Here are some points:
array([0.54, 1.11, -0.11, 1.41, 1.09, 1.44, 0.11, 1.96, 0.49, -0.09, -0.39, -1.05, 0.34, -1.60, 0.76, 2.67])
array([0.04, -0.04, 0.62, 0.47, -1.07, 0.87, 0.06, 0.87, -0.95, 1.20, -0.51, -0.15, -1.31, -0.12, -0.70, 0.98])
array([-0.74, 0.20, -0.35, 0.79, -0.22, -0.48, -0.92, -0.70, -0.15, -1.26, 0.06, -0.31, 0.04, -0.12, 1.20, 0.36])
array([-1.89, -2.54, 0.55, -0.36, 0.46, 0.32, 0.02, -0.62, -1.79, 1.58, 0.33, 1.43, -0.42, 1.43, -3.50, 0.73])
array([1.52, 0.81, 0.40, 1.31, 1.54, 0.25, 0.40, 1.45, 1.18, -1.34, -0.44, -1.99, -0.30, -0.44, 3.14, -0.42])
array([-4.32, -6.00, 2.69, -2.38, -1.07, 1.18, 1.21, -2.69, -4.15, 6.39, -0.22, 0.75, -1.81, 4.09, -5.49, 0.17])
array([0.75, 0.46, -0.84, -0.03, 0.60, -0.58, -0.32, -0.04, 1.51, -0.72, -0.11, -0.40, 1.26, -0.45, 2.70, -0.79])
array([0.03, 0.29, 0.00, -0.92, -1.29, -0.11, -0.08, 0.42, -0.27, -0.15, 0.83, -1.08, 0.17, 0.90, 0.67, -0.58])
array([1.12, 0.79, 0.38, 0.40, -0.43, -1.08, -0.36, 0.72, -0.32, -1.98, -1.97, 0.38, -0.49, 0.44, 1.28, 0.04])
array([-0.81, -0.09, 0.96, -0.30, -0.07, -0.27, -0.68, -0.48, -0.37, -0.69, 0.50, -1.39, -0.80, -2.02, -0.09, 1.65])
array([0.10, -0.57, -0.17, -1.54, 0.64, 0.90, 0.53, 1.33, -0.21, 0.31, -0.31, -1.36, -0.31, -0.69, 1.48, 0.44])
array([-0.02, -3.23, 0.45, -1.24, 0.51, -0.88, -0.12, -1.60, -0.34, 0.61, 1.07, -0.47, -1.31, -0.40, -1.18, 0.25])
array([-1.19, -1.85, 1.30, -0.96, -1.01, 1.20, -0.01, -1.33, -0.91, 0.53, -1.34, 0.99, 0.71, 0.95, -3.04, -0.26])
array([2.20, 2.49, -0.52, 0.45, -0.54, -0.77, -0.52, 1.81, 2.33, -1.99, -0.50, -1.04, 0.69, -1.62, 1.61, -0.94])
array([-0.24, -0.26, 0.90, -0.99, -0.27, 0.75, -0.37, -0.27, -1.55, 1.21, 0.32, 1.23, 1.03, 1.20, 0.06, 0.81])
array([-1.46, -0.37, -0.51, -0.13, -0.03, 0.80, 0.27, 0.06, -0.15, 0.66, 1.40, 0.87, -1.10, 1.23, -0.52, 0.15])
array([0.61, 1.20, 0.55, 0.09, 0.22, -0.33, -0.24, 1.40, 0.39, -0.41, -0.04, -0.07, -0.23, 0.18, 0.99, -0.14])
array([0.28, -1.65, 0.45, 1.95, 0.16, 0.14, -0.27, -1.04, -0.74, -1.53, 0.13, -1.39, -0.09, 0.24, -0.81, 0.50])
array([-2.15, -0.85, 1.23, 0.79, 0.96, -1.08, 0.57, -0.69, -1.31, 1.03, 0.89, -2.42, -0.70, 0.14, -0.01, 0.55])
array([0.09, 0.09, -0.17, -0.67, -0.41, 0.77, 0.05, 0.44, -0.34, 0.56, 1.34, -0.02, -0.86, -1.45, 0.07, -0.15])
array([-3.38, -2.61, 1.04, -0.30, -0.14, 2.31, 1.12, -0.66, -0.60, 2.29, -0.40, 2.07, -1.80, 2.98, -4.52, 0.45])
array([-1.47, -0.15, -1.08, -0.15, -1.24, -0.33, 0.54, -1.29, 0.32, 0.75, -0.55, 0.75, 0.14, 0.68, -2.54, 0.42])
array([1.33, -0.59, 1.37, 0.27, 0.30, 1.08, -1.32, -0.44, -0.72, 0.61, -1.42, -0.07, 0.67, -0.57, 0.59, 0.01])
array([-0.60, 0.03, 0.78, -0.34, -0.63, 1.29, 0.93, -0.89, -0.05, -1.14, -2.25, 2.81, 0.51, 0.11, -2.59, 0.05])
array([-0.12, 0.70, -0.73, 0.21, -0.84, -0.92, 0.69, 0.29, 0.88, -1.26, 1.14, -0.91, -0.46, 1.47, 2.65, 0.20])
array([2.49, 1.38, -1.89, -0.46, -0.52, -0.13, -1.08, 0.42, 0.94, -1.14, 0.13, -1.89, 1.90, -0.37, 2.57, 0.64])
array([-0.78, 1.13, 0.45, 0.28, 1.25, 0.69, -1.35, -0.36, -0.62, -1.49, 1.60, -1.42, -1.17, 0.58, -0.68, -0.25])
array([0.21, 0.41, 0.94, -0.34, -1.36, 0.40, -2.01, -0.69, 0.61, -0.30, -0.91, 0.28, 0.52, -0.40, 0.60, -0.29])
array([0.90, -0.02, -0.73, 0.13, 1.90, -0.31, 0.60, 1.00, 0.57, -0.39, 0.52, -0.89, -0.08, -0.86, -0.12, 0.17])
array([-0.02, -0.77, -0.11, -0.19, 0.09, -0.93, -0.52, -0.50, -0.06, 0.96, 0.95, 0.89, 0.15, -0.48, -1.05, 0.14])
array([0.96, -0.17, -0.07, -0.56, 1.59, 0.21, 0.64, 0.49, -0.15, 1.10, 0.65, -0.23, -0.26, -1.35, 1.33, 0.74])
array([-1.26, -3.34, 2.66, -1.70, -0.19, 0.41, 0.22, -1.19, -1.51, 2.26, 1.17, 0.80, 0.07, 1.15, -4.27, -1.26])
array([-1.51, 0.98, -0.02, -0.95, -0.19, -0.47, 0.61, -0.43, -0.35, 0.79, 1.20, 1.26, 0.29, 0.10, -1.84, 0.34])
array([-0.36, 1.85, 0.43, 0.08, 0.27, -0.16, 0.62, 1.38, -0.96, -0.77, 0.51, -1.68, 0.14, -0.07, 0.91, 0.45])
array([0.07, 0.32, 0.66, 0.02, -0.84, -0.19, -0.81, -2.43, 0.26, 0.67, -0.11, 0.06, -0.13, 0.58, -0.61, -1.01])
array([-0.48, -0.46, 0.01, 0.66, 0.29, 0.96, -0.42, 1.36, 1.49, -2.13, -0.51, -0.63, 0.37, -0.58, 1.38, 0.40])
array([-0.46, 0.35, -0.20, -0.30, 0.00, 0.28, -0.53, 0.15, 2.02, -0.73, -0.13, 0.68, 0.00, -1.58, 0.16, 0.03])
array([1.41, 0.51, -0.81, -0.45, -1.13, 0.23, 1.38, 0.30, 0.51, -1.34, 0.24, -1.37, -0.54, -0.41, 0.10, -0.65])
array([0.04, -0.92, -0.19, 0.05, 0.30, -0.29, -0.68, -2.02, 0.71, -0.94, -1.02, 0.88, 2.07, 0.13, -1.75, 0.49])
array([-0.58, 0.19, -0.19, -0.46, 0.54, 1.13, -0.45, 1.09, 1.31, -1.65, 1.45, -0.98, 0.62, 0.56, 0.76, 0.57])
array([0.06, 0.81, 0.01, -0.97, 0.81, 1.03, -1.66, 3.55, 0.08, 2.03, 0.19, -2.24, 0.60, 1.01, 1.69, 0.70])
array([-0.32, 0.89, 0.18, -0.30, -0.07, -0.86, -0.28, -0.18, 1.21, -0.01, 1.06, -0.64, 0.32, -1.33, 1.43, -0.65])
array([-2.20, -2.07, 1.76, -1.99, -0.20, -0.22, -0.33, -1.58, -1.30, 2.90, -0.34, 1.11, -0.57, 3.68, -3.78, 0.70])
array([0.00, 0.27, 0.30, -1.03, -1.35, -0.35, 0.46, -0.63, -0.31, -1.58, -1.56, -0.57, -0.09, -0.32, 0.55, -1.23])
array([0.51, -0.66, 0.25, -0.44, -0.55, 0.28, 0.68, -0.41, 0.08, -0.02, -0.38, 1.40, 0.62, -0.51, 0.70, 0.81])
array([-1.76, -1.57, -0.27, -0.75, 0.34, 1.60, -1.08, -0.25, -1.13, 1.58, -0.49, 0.32, -0.94, -0.62, -0.07, -0.05])
array([-0.22, -1.57, -0.79, -0.31, 0.05, -0.81, 0.09, 0.28, -0.38, 0.65, 1.54, 0.66, -0.88, 0.45, -1.17, -1.89])
array([-1.55, -0.87, -0.17, -0.96, 0.18, 0.64, -0.79, 1.34, -0.09, 1.26, -0.19, 1.27, 0.41, 0.43, 0.22, 0.78])
array([-0.97, 0.53, 0.25, -1.43, -0.37, 0.30, 0.09, 0.38, -0.75, 0.42, 0.85, 0.14, -0.35, -0.48, 0.12, 0.92])
array([1.28, 2.03, -1.82, 0.37, -0.86, -1.14, 0.46, -0.55, 0.29, -1.82, -0.18, -1.86, 0.96, -1.99, 1.22, 0.11])
Here are 24 more points, each followed by its number:
array([0.51, 1.45, 1.10, 0.64, 0.66, -0.22, -1.32, 1.97, 0.51, -0.72, 1.11, 0.04, 1.29, -0.09, 0.94, 0.41]) 0
array([-1.28, -2.57, 0.51, -0.27, 1.51, -0.06, 0.95, -0.45, -2.41, 0.64, -0.66, 0.34, 0.02, -0.09, -2.75, -0.57]) 1
array([-2.75, -2.42, 1.59, -0.77, -0.43, 0.25, 0.12, -2.41, -1.58, 2.09, -0.61, 1.94, -0.29, 3.25, -4.05, 0.00]) 2
array([-0.35, -0.02, 0.41, -0.24, 0.13, -1.52, 1.03, 0.44, 0.36, 0.83, -0.45, -0.83, 0.58, -0.65, 0.10, 0.64]) 3
array([1.58, 0.25, -0.03, -1.25, -0.38, -0.65, -0.51, 0.84, -0.09, -1.09, 0.46, -0.56, 0.05, -0.75, 0.32, 1.41]) 4
array([1.25, 0.76, -0.73, 0.48, 0.02, -1.26, -0.19, 0.52, 0.60, -0.59, -1.82, 0.28, -0.49, 0.86, -0.11, -0.70]) 5
array([0.77, -0.71, -0.36, -0.50, 1.03, -0.39, 0.03, -0.21, -0.58, 0.27, 0.32, 0.75, 0.77, 1.70, -0.44, 0.22]) 6
array([-0.22, 0.89, 0.48, -0.38, 0.98, -0.07, 1.16, -0.02, -0.14, -0.50, -1.43, -1.47, 1.71, -1.87, 1.31, -0.26]) 7
array([-2.04, -1.35, 0.96, -0.47, -1.49, 0.31, 0.76, -2.43, -0.48, 0.95, 1.27, 1.79, 0.23, 0.71, -3.18, 0.40]) 8
array([-2.47, -2.02, 0.55, 1.10, -0.14, 0.96, -0.36, -0.08, -1.87, 1.01, 0.83, -0.72, -1.57, 1.57, -1.83, 0.90]) 9
array([0.66, -0.28, 0.12, -0.92, 1.35, -0.52, 0.63, 1.38, 1.62, -0.16, 0.22, -1.01, 0.96, -0.80, 2.51, 1.12]) 10
array([-0.56, 0.53, 0.16, -0.31, 0.34, -0.44, -0.06, -1.50, 0.46, 1.24, 0.66, -1.13, -1.24, -0.55, -1.71, -0.10]) 11
array([0.61, -0.02, 1.02, -1.08, 0.40, 0.37, -1.18, -0.12, 0.48, 0.04, -0.78, -0.18, -0.38, 1.34, 1.80, 0.80]) 12
array([-0.28, 1.88, 0.40, -0.64, -0.17, -0.86, -0.40, 2.20, 1.74, -1.74, -0.04, 0.03, -0.05, 0.16, 1.29, -0.84]) 13
array([-1.14, 0.75, 0.12, -0.18, -0.06, 1.75, 0.94, -0.55, 0.07, -0.26, -0.27, -1.65, -1.00, 0.57, 0.36, 0.22]) 14
array([-0.12, -0.53, 0.95, 0.47, -2.07, 0.26, -0.12, 0.63, 0.52, 0.58, 0.90, 1.57, 0.08, -0.18, 1.72, 0.20]) 15
array([0.31, 0.54, -1.90, 0.27, -1.53, 0.04, 1.16, 1.24, -0.17, -0.51, -0.17, 0.27, -0.89, -1.21, 1.79, 0.64]) 16
array([-1.29, -2.43, 1.74, -1.07, -0.64, -0.39, -0.88, -3.71, -0.20, 3.14, 0.83, 1.31, -0.03, 2.22, -4.30, -1.47]) 17
array([1.11, 1.83, 0.13, 1.26, 0.30, 0.29, -1.30, -0.21, 1.20, -1.20, 0.66, -1.15, 1.34, -0.71, 1.95, -0.57]) 18
array([2.14, -0.19, -0.10, -3.17, -0.14, -0.94, -0.32, -0.37, -0.39, -2.08, 0.82, -0.50, 0.12, -1.16, 2.10, -0.15]) 19
array([-0.57, -0.55, -0.09, -0.19, -0.27, -0.34, 1.44, -1.60, -2.05, 0.72, -0.28, 1.75, -0.07, 0.74, -0.86, 0.12]) 20
array([-3.04, -4.21, 1.35, -0.54, -1.25, 2.83, 0.60, -1.79, -1.68, 3.56, 0.63, 0.58, -2.07, 1.22, -3.76, 0.33]) 21
array([0.73, -0.33, -0.81, 0.93, -0.25, -0.33, -0.26, 0.09, 0.84, 0.55, -0.81, 0.33, 0.33, 0.09, 1.26, 0.26]) 22
array([-1.91, -2.53, -0.06, -0.12, -0.77, 1.58, -1.75, -0.28, -0.96, 1.58, 0.77, 1.08, -1.27, 0.72, -2.87, 0.20]) 23
Which two of these numbered points are nearest to each point below, looking only along the 2 directions in which the first points spread most? Their numbers follow each, nearest first.
array([0.57, 0.48, 0.18, 1.06, 0.14, 0.03, 0.33, 0.84, -0.49, -1.27, 0.08, -0.17, 0.57, -1.12, -0.76, 1.43]) > 22 4
array([-0.02, -1.72, -0.22, -1.05, 0.81, -1.79, -0.69, 0.51, -1.37, 0.38, 0.83, -0.42, -1.93, -0.38, 0.30, 2.64]) > 14 3
array([-0.40, -0.11, -0.61, -0.63, 0.33, 1.35, -0.43, 0.07, -0.68, 0.05, -1.38, 0.23, 0.82, 0.26, -0.27, 0.02]) > 6 15
array([-0.05, -0.40, -0.49, 0.93, -0.61, -0.31, 0.75, 0.34, -0.67, -1.25, -0.31, -0.03, 0.23, 0.28, 0.68, 0.09]) > 22 15
array([0.39, 0.02, 0.05, -0.05, 1.44, -0.25, 0.08, -0.84, 0.23, 0.35, 1.36, 0.23, -0.10, 0.09, 0.03, 0.30]) > 3 14
array([1.46, 1.08, -0.91, -0.46, 0.66, -0.40, -0.77, 1.03, -0.01, -1.52, -0.42, -0.23, 0.75, -0.16, 0.81, 0.03]) > 19 13
array([0.80, 0.29, -0.33, 0.67, 1.23, 1.18, -1.54, 2.38, 1.70, 0.15, -0.13, 0.12, -0.08, -0.80, 0.72, 0.43]) > 0 10
array([-3.10, -3.37, 2.16, 0.55, -0.65, 0.94, -0.21, -1.18, -2.25, 1.13, 1.31, 2.35, -1.47, 1.70, -4.02, -0.25]) > 2 17
array([-0.53, 1.34, 0.79, 1.51, 0.31, -0.35, 0.47, 1.57, -0.27, 0.15, -1.01, 0.34, -1.76, 0.58, 1.21, 0.01]) > 12 3
array([0.68, -1.24, -0.32, 0.36, 0.09, -0.21, 0.79, 0.74, 0.57, -0.23, -0.81, 0.07, 0.26, 0.42, -0.36, 0.28]) > 15 3
array([-0.09, -0.26, -0.37, -0.34, 0.37, -1.50, -0.23, 0.47, -0.07, -1.11, 0.62, -1.43, 0.02, -1.61, 0.46, -1.00]) > 4 7
array([-0.55, 1.14, -0.44, -0.65, 0.40, 1.07, 0.29, -0.66, 0.62, -0.02, 0.07, 0.75, -0.71, -0.32, -1.09, -0.42]) > 6 15
array([0.19, 0.24, 0.52, 0.14, 0.22, 0.10, 0.34, 0.15, 1.15, -0.78, 1.18, -1.23, 1.02, -1.65, 0.58, 0.96]) > 16 4
array([-2.93, -1.60, 0.89, -0.56, -1.68, -0.55, 0.64, -1.73, -2.26, 2.15, -1.07, 2.00, -0.65, 2.55, -4.20, -0.25]) > 17 2
array([1.02, 1.27, -1.37, -0.77, -0.92, -0.06, -0.79, -0.15, 2.87, -1.08, -0.66, 1.00, 1.27, 1.19, -0.25, -0.49]) > 5 22
array([-3.87, -3.74, 1.83, -2.05, -1.67, 0.35, -0.14, -1.29, -3.17, 4.94, 0.16, 0.01, -3.16, 0.59, -3.75, 1.59]) > 21 2
array([0.36, -0.11, -0.75, -0.69, 1.05, 0.46, 0.44, 1.11, -1.13, 0.53, -0.10, 0.69, 0.24, -0.67, 0.96, -1.07]) > 12 3
array([-0.32, 0.65, 0.48, 0.45, 0.20, -0.52, 0.62, -0.05, 1.72, -1.59, 0.90, -0.98, -0.27, -0.54, 1.64, 0.51]) > 16 7
array([0.87, 1.46, 0.53, 0.21, -0.51, 0.13, -0.82, 0.85, 0.05, -0.54, 0.11, -0.14, 0.57, -0.74, 0.82, 0.42]) > 7 16
array([-4.13, -3.72, 0.56, -2.45, -0.63, 0.63, 0.16, -0.70, -0.83, 3.78, 1.41, 0.84, -1.98, 0.71, -4.25, 0.53]) > 21 2
array([-1.02, -0.38, 1.65, -0.85, -1.91, -0.27, -0.35, -0.70, 1.03, 0.50, -0.35, 0.33, 0.45, 0.73, -1.68, 0.19]) > 20 6
array([-1.72, -2.57, 1.25, -1.93, -0.60, 0.23, 2.01, -2.79, -1.19, 2.49, 0.07, 2.05, -0.80, 1.25, -4.87, -0.36]) > 2 17
array([0.15, 1.27, -1.52, -0.31, 0.44, -0.72, 0.54, 0.26, 0.96, -0.23, -0.50, 1.09, -0.55, 0.76, 0.60, -0.73]) > 22 5
array([0.27, -0.20, 0.19, -0.20, 0.82, 0.09, -0.17, 0.76, -1.65, -0.82, -0.91, -0.25, -0.61, -0.17, -0.28, 0.54]) > 3 14
array([-1.39, -0.58, 0.34, 0.49, -0.86, 0.73, -0.31, -0.62, -0.39, -0.68, -0.11, 0.63, 0.14, -0.21, -1.04, 0.54]) > 6 11
array([-0.10, 1.64, -0.65, 0.75, -0.56, -1.52, -0.14, 2.10, 1.36, -0.51, 0.07, 0.65, -0.34, 0.91, 1.72, -0.72]) > 16 7
array([1.78, 0.89, -0.90, 1.03, -0.73, 0.19, -1.64, -0.83, -0.13, 0.96, 0.35, -1.42, 0.03, -0.72, 1.43, 0.57]) > 16 0
array([-0.24, 0.51, -0.48, 0.39, 0.94, -0.28, 0.16, 0.54, 0.66, -0.63, -0.57, -0.37, 0.64, 0.20, 1.08, 0.99]) > 4 16
array([-1.72, -1.36, 0.87, -0.89, -0.38, 2.15, 1.92, -0.30, -3.84, 2.42, 0.60, 0.10, -0.93, -0.37, -0.45, 1.82]) > 9 23
array([-1.42, -2.19, 0.13, -0.56, -1.49, -0.08, 0.63, -1.67, -0.43, 1.19, -1.16, 2.57, -0.80, 3.30, -1.27, -0.49]) > 8 1
array([-0.59, -2.31, 1.42, -0.98, -0.89, 0.16, 0.57, -0.33, 0.37, 1.82, -0.81, 1.42, -1.14, 1.70, -1.41, -0.19]) > 1 23
array([1.92, 2.25, -1.17, -0.25, 0.73, 1.62, 0.03, 0.04, 1.06, -1.53, -1.33, -0.51, 1.91, 0.05, 2.30, 1.04]) > 18 13
array([-1.44, -1.38, 0.42, -0.55, -0.89, 2.05, 2.45, 0.09, -0.73, 1.88, -0.72, 0.76, 0.10, 0.75, -1.93, -0.41]) > 1 23
array([-0.39, 0.64, -0.60, 0.32, 1.38, -1.34, -0.24, 0.28, 2.35, -1.14, -0.23, 0.90, -0.62, -0.88, 0.48, 1.52]) > 7 19
array([1.37, 0.75, 0.34, 0.19, 0.12, -1.20, 1.46, 1.68, -0.40, -1.30, -0.37, 0.04, 0.24, -0.73, -0.77, 0.01]) > 22 5
array([-0.94, -1.41, 0.93, -2.07, -0.30, 0.14, 0.98, -0.37, -1.64, 0.19, -0.77, 0.25, -1.08, 0.03, -2.19, 2.17]) > 1 20
array([0.91, 1.20, 0.31, -0.39, 0.78, -0.01, -0.42, 1.13, 0.57, -0.91, -0.79, -1.22, 1.31, -1.05, -0.48, -0.02]) > 7 19
array([1.07, 0.64, 0.16, -0.42, 0.88, -0.80, -0.22, 1.17, 0.39, -0.65, 0.24, -1.70, 0.28, -1.55, 2.53, -0.82]) > 10 0
array([0.29, -0.96, -0.60, -0.45, 0.33, 0.40, 0.14, -0.29, -1.17, 1.12, 0.54, -0.17, 1.01, 0.08, -0.89, 0.34]) > 11 6
array([-4.71, -4.41, 2.50, -2.56, -0.22, 0.61, 2.53, -2.11, -4.21, 6.09, 0.27, -0.44, -1.63, 2.42, -5.30, 0.61]) > 21 2
array([0.23, 1.28, -0.38, -0.07, 0.24, -0.59, -0.88, -1.01, 0.41, 0.66, 0.04, -0.02, -0.22, 0.41, -0.57, 0.04]) > 15 3
array([-2.25, -2.50, 1.12, -1.11, -2.28, -0.67, 0.21, -1.08, -1.89, 2.40, -1.47, 2.39, 0.43, 2.64, -4.96, 0.65]) > 17 2
array([-2.58, -1.19, -0.05, 1.04, -1.11, 0.24, -0.64, -0.84, -0.02, 0.33, -0.53, 2.27, 1.45, 0.81, -4.27, -0.66]) > 8 20
array([-0.30, -1.22, 0.43, -0.24, 1.03, 0.37, 0.68, 0.26, -0.75, 0.04, -0.68, -0.17, -1.67, -0.22, 0.36, 0.43]) > 14 11
array([0.34, 0.65, 0.56, 0.86, 0.17, -0.28, -0.02, 0.43, -0.67, 0.70, 0.54, 0.96, -1.09, -0.97, -0.48, -1.98]) > 15 3
array([0.76, 1.12, -0.85, 1.55, 0.06, 0.51, 0.49, -0.50, -0.18, 2.27, -2.27, -1.11, -0.28, 0.27, 0.45, 0.77]) > 3 12
array([-3.15, -1.87, 1.84, -1.71, -0.79, 1.98, 0.63, -1.33, -2.34, 2.16, 0.39, 0.91, -1.72, 1.12, -5.53, -0.86]) > 2 21
array([-2.69, -1.32, 0.99, 0.19, 2.28, 0.18, 0.46, -0.34, -1.11, 1.58, -0.92, 0.33, -2.71, 0.21, -1.34, -0.08]) > 9 23
array([0.25, -2.21, 1.29, -2.04, -1.40, 0.22, 1.04, 0.24, -1.45, 2.45, 0.96, 1.08, -2.25, 1.48, -4.09, 0.40]) > 23 1
array([-0.89, -1.37, 0.73, -1.45, -1.51, 0.97, 0.89, -1.60, -1.21, 3.22, -0.39, 1.91, -0.39, 1.94, -3.52, -0.45]) > 17 2
array([1.19, 0.44, -1.29, 1.79, 1.09, 0.08, 0.77, -0.51, -0.09, -1.57, 0.27, 0.65, -0.71, -0.21, 2.02, 0.49]) > 19 13
array([-3.48, -5.37, 1.36, -2.24, -0.84, 1.58, 1.30, -1.41, -4.28, 5.75, 0.89, 1.09, -3.14, 3.28, -6.01, 0.50]) > 21 2
array([-0.02, 1.70, 0.06, 0.25, 0.02, -0.20, 0.53, -0.65, 0.73, -0.45, 0.11, -1.59, -0.46, -1.57, 2.31, -0.24]) > 13 0
array([-0.73, -2.56, 0.69, 0.51, -1.36, -0.17, 0.82, -0.65, 0.28, 2.19, -0.27, 1.74, 0.00, 1.29, -4.03, -1.08]) > 8 17
array([0.88, 2.24, -0.68, -0.49, -0.93, -0.82, -0.60, -1.33, 0.25, -0.54, -0.51, -1.27, 0.96, 0.18, -0.49, -0.12]) > 5 22
array([-2.93, -3.24, 1.74, -1.18, 0.70, 0.40, 1.90, -1.77, -1.70, 3.89, -0.50, 1.89, 0.02, 1.10, -5.20, 0.09]) > 2 21
array([0.58, 0.98, 0.11, -0.01, 1.51, -0.79, -1.50, 1.66, 0.83, 0.33, 0.31, -1.44, 0.38, -0.89, 1.57, 1.65]) > 10 0
array([1.24, 0.45, -0.10, 0.30, -0.53, -0.81, 0.55, 0.35, -0.51, 1.23, -0.09, -1.54, -0.72, -0.01, 0.89, 0.18]) > 12 14
array([-0.14, 0.37, -0.90, -1.72, 1.09, -0.61, 0.22, -0.07, 0.34, -0.43, 0.11, -0.78, 0.52, 1.07, 1.02, -0.29]) > 12 3
array([-0.49, -1.96, -0.60, -0.47, 1.94, -0.30, -1.50, -0.16, -0.99, 0.18, -0.35, -1.05, -0.42, -1.96, 0.45, 0.46]) > 14 12
array([2.57, 1.46, -0.51, 1.46, 0.55, 0.31, -1.45, 1.57, 1.17, -2.68, 0.19, -1.02, 2.41, -1.80, 4.24, -0.53]) > 18 13
array([-1.32, 0.21, 1.46, -0.20, 0.09, 1.09, 0.25, -0.44, -1.75, 1.29, 1.25, 1.12, -0.14, 0.49, -3.03, 0.23]) > 1 23
array([-3.32, -5.93, 0.60, -0.89, -1.98, 1.75, -0.59, -1.10, -3.28, 5.12, 0.21, 2.08, -1.67, 1.26, -4.13, -0.45]) > 21 2
array([-3.03, -3.23, -0.68, -0.17, -0.30, 2.03, 0.91, -1.41, -2.45, 3.13, -0.39, -0.51, -0.38, 1.52, -3.62, 0.83]) > 21 23
array([-0.75, -1.12, 0.09, 1.05, -1.23, -1.84, -1.09, -0.32, -0.10, 1.81, -1.88, 0.34, -0.26, 1.47, -2.54, 0.14]) > 20 1
array([0.60, 1.42, -0.27, 0.93, -1.83, 0.01, -0.26, 1.29, 1.16, -0.82, 0.94, -0.41, 0.35, -0.40, 1.97, -0.16]) > 13 19
array([0.26, -0.89, -0.51, 0.11, -0.52, -0.19, -0.34, -1.37, -0.07, 0.27, 0.14, -2.58, -1.21, -0.37, 0.47, -0.25]) > 3 14
array([-2.04, 0.01, 0.58, -0.05, -0.11, -0.48, 0.02, -0.59, 0.30, 0.39, -1.42, 3.43, 0.35, 2.13, -2.97, -0.81]) > 8 20
array([-3.69, -2.52, 3.46, -0.81, 0.79, 0.89, -0.85, -2.00, -3.09, 1.13, -0.50, -0.02, -1.71, 1.24, -2.82, 0.10]) > 21 23
array([1.57, -1.04, -0.41, 1.04, -1.84, -0.32, -0.53, -1.20, 0.44, -0.46, 1.79, -0.49, 0.09, 1.50, -1.27, 1.07]) > 6 11
array([-1.81, -1.57, 1.55, -0.73, 0.31, 0.74, 0.47, -0.31, -1.62, 2.50, 1.28, -0.42, -1.87, 0.13, -2.15, 1.18]) > 9 23
array([0.36, -1.10, 0.55, 0.02, -1.11, 0.29, 0.70, -1.78, -0.48, 1.17, 0.28, 2.53, 0.67, 1.25, -1.01, 0.02]) > 20 8
array([-2.80, -0.56, 0.05, 0.75, -0.28, -0.62, -1.19, -1.21, -0.99, 2.38, -0.13, 2.21, 2.76, 0.90, -5.11, 0.26]) > 8 17
array([0.12, 1.65, -0.57, 0.14, 0.50, 0.71, 1.91, 1.04, -0.20, -0.60, -0.92, -1.23, -0.47, -0.79, 1.28, -0.02]) > 0 16
array([0.40, -0.33, 0.54, -0.21, 1.52, 0.35, -1.05, 0.34, -0.28, 0.33, 0.61, 0.22, -1.28, 0.17, 2.01, 0.27]) > 12 14
array([-1.07, -0.65, 0.82, -0.23, 0.10, 0.41, 0.95, -1.21, -0.18, -0.89, -1.35, 1.05, -0.89, 1.09, -2.10, -1.24]) > 20 8
array([0.90, 0.47, 0.22, 0.23, 0.07, -1.10, 0.55, 1.14, 1.35, -0.24, 0.08, -0.44, 0.11, -0.68, -0.59, -0.45]) > 22 4
array([-1.38, -0.30, -0.31, -0.71, 0.04, 1.58, 1.02, 0.03, -0.89, 3.07, 1.24, 0.03, -0.90, -0.01, -0.80, -0.69]) > 9 11
array([1.02, -1.07, 1.14, -0.08, -0.66, 0.67, 0.43, 0.34, 0.10, 0.07, -1.05, -0.63, -0.13, -1.56, 2.11, 0.17]) > 4 12
array([1.65, 1.28, -1.24, 1.27, 0.32, 0.48, 0.94, -0.67, -0.08, -1.58, -0.02, 0.73, 0.49, 0.74, 1.59, 0.19]) > 19 13
array([0.09, -0.85, 0.11, 0.55, -0.08, 0.63, 0.35, 1.22, -0.84, -0.23, -1.06, 0.54, -0.06, 0.63, -0.16, 1.01]) > 6 11
array([-2.87, -3.44, 1.69, -0.91, -0.81, 1.37, 0.78, -1.91, -3.03, 3.68, -1.29, 3.58, -1.95, 2.88, -4.11, 0.10]) > 2 21
array([0.41, 0.07, 1.11, -0.15, -1.16, -0.09, -0.41, -0.94, -0.69, 0.65, -0.94, -0.97, -0.68, -0.75, -1.22, 0.33]) > 6 11
array([-0.21, 1.28, 0.55, 0.35, 0.33, 0.20, -0.26, 0.89, 0.08, 0.89, 0.05, -0.39, 1.03, -2.06, 0.79, -0.09]) > 4 0
array([1.46, 2.16, -0.68, 0.22, -0.67, 0.24, 0.20, 0.41, 1.65, -2.02, -0.62, -0.49, 0.04, -1.61, 2.34, -0.84]) > 18 13
array([-0.29, 1.17, -0.53, -0.94, 0.43, -0.84, -1.01, -0.79, 0.67, 0.92, 0.24, -0.82, 0.65, 0.35, 0.11, 0.22]) > 15 3
array([1.08, 2.23, -1.27, 0.39, 0.28, -0.43, -1.13, 0.90, 2.07, -2.17, 0.27, -0.35, 0.77, -0.25, 1.34, 0.39]) > 18 13
array([0.52, -1.58, -0.16, 0.73, 0.27, 0.23, 0.14, 0.13, -0.26, 0.28, -0.90, 0.59, -0.35, 0.58, 1.10, -0.69]) > 15 3
array([2.14, 2.83, 0.16, 2.42, 0.08, -0.86, 0.24, 0.35, 1.41, -0.67, -1.06, 1.60, 1.92, 1.67, -0.83, -1.38]) > 5 19
array([0.29, 1.70, -0.21, 1.14, -0.22, 0.56, 0.76, 1.62, 0.18, -0.31, -0.15, -0.84, 0.86, -1.27, 1.17, 1.62]) > 0 16
array([1.62, 0.47, -0.99, 1.39, -0.07, 0.04, -0.72, -0.15, 0.61, -0.55, -1.49, 1.63, 0.80, -0.72, 0.49, 0.44]) > 5 22
